One turn moves every row onto another: examples first, then more rows asked
k_754: [-28   0   6  34  25  11  30  34   6  17  -4  35   4 -12]
k_717: [ 24   5  -3  35  45  17 -13   7  10   3   0   5  -4  12]
k_590: [ 17   3  16  33  10  -5  16  -3  46   5  29  17  -4 -22]
k_63: [ 29  38  -3   1 -10  -7  35   6 -22 -22  -7  15  10  13]
k_273: [ -9   3  -9   2  30   2  34   7   6 -28 -18  32  27 -22]
k_966: [ -5 -10 -23 -10  -3 -17  32  10  11 -11   8  14  42 -17]
k_923: [-38  -1  -7   2   1  12   5  -9 -29  20  -9   0  16 -14]
k_102: [ 28  22   2   2 -28  10  19  -5 -27 -14 -14  -2  16  20]
k_120: [ 29  -7 -18  25  18  -6 -10  17  18  15  27  -5  12  17]
k_23: [26 -5 -8 41 41 18  0 21 18 -4 13  8  8 11]
k_872: [  4  -3  47  54   0 -10  22 -17  18  10   0  11  20   3]
k_661: [ 29  26  -7   1 -20  -3  39  13 -16 -23   3  10  21  13]
k_163: [ 20  23   0  19 -14 -18  19   8 -26 -36 -11  20  -7  19]
k_536: [ 15  -7  17  55  -4  -3 -12 -22  15  23   3  21  -8  -5]
k_597: [-39  -5  -1  13  10  28  12  -3 -27   9 -13   6  16 -16]
k_31: [ 29  31   0   8  -8   7  43  14 -18 -32  -5  18  18  11]
k_546: [-29  10  18  12  24  25   3   6   3  28 -21  13 -12 -12]
k_767: [  5  13  44  32   2 -28  23 -20  29  13  11   4  14  -1]
k_176: [ 20  16  13   4 -11  14  14  -1 -12 -45 -15  -2  -8  12]
k_239: [ 18  10  13  27   8 -16   9  -9  43  12  28  16  -9 -19]
k_770: [ 26  25   7   9 -16  19  23  -4 -28 -22 -23   7  14  17]
k_475: [  6  -3  44  46 -11 -22  18 -19  20  16   9   4  21   6]
k_600: [ 23   9  -6  16 -28 -19  23  15 -21 -33   2  13   4  21]
k_817: [-35  17 -14   1  25  -8  29  11 -19   7   4  23  13 -23]
k_547: [  5   4  46  38   0 -17  31 -10  34   6  15   5  21  -3]
k_237: [  5   7  47  47   0 -21  15 -23  13  16  -3  11  13   4]
k_541: [  5  13  51  39  13 -18  27 -16  28   5   5  11  12  -4]
k_38: [ 13 -15  20  62  -3   8  -6 -15  18  15   4  22  -5  -6]
k_221: [ 28   3 -13  21  24  -6 -23   1   9  21  15  -7   1  19]
k_86: [ 21  18   7  -4 -25  -1  10  -4 -13 -33  -7 -10  -5  15]
k_428: [-10 -32  -8  18  -7  22  14   0  -7 -14 -23  14  41  -8]
k_854: [ -5  19 -17 -18  16 -30  17 -10  -3  -3 -13  25  18 -16]
k_905: [-37   5 -15   8  17   0  38  20 -12   2  11  20  23 -22]
k_49: [ 26  13   5  10 -25  23  27   5 -23 -23 -13   1  23  17]
k_681: [ 27  15  -9  26  42  -4 -15   3   6  13   8   7  -5  14]
k_696: [ 15 -18  15  57 -14   0  -8 -16  21  21  10  17   0  -4]
k_349: [-26   0   5  -3  -9   2  -3   6   6  46   4  -5   0  -6]
k_934: [-11  -2  -1  11  12   8  -1 -21 -24  -5 -44  24  17  -9]
k_842: [-38 -14  -8   8  -6  22  12   1 -23  14  -1  -3  25 -14]
k_928: [ 27 -17 -12  36  22  17  -5  19  19   7  20  -7  15  15]
k_213: [-34   9 -19  -2  10 -13  31  14 -14  13  15  14  20 -20]
k_939: [ -7 -16 -17  -3 -19 -12  -4 -19 -16  12 -19   5  34  -3]
k_82: [-26  19  -2  13  16 -21  10  14  -3  39  -4  30  -9  -6]
k_229: [ 22   4   8   2 -26  11  19   7  -6 -41  -3 -10   3  13]
k_694: [-24 -10  -8  19  -7 -12  23  35  11  34  19  18  14  -5]
k_177: [ 22   9   1  25 -15  -5  29  18 -19 -45  -6  19   2  17]
k_442: [ 17  14  17  32  18  -7  12  -9  43   5  21  22 -12 -22]
k_961: [-29 -20   9  19  -1  33  16  25  17  22   2   1  13 -12]

k_82 goes to k_546
k_547 goes to k_475
Now find these:
k_442 goes to k_38
k_163 goes to k_176
k_923 goes to k_817
k_23 goes to k_928
k_939 goes to k_854
k_63 goes to k_770

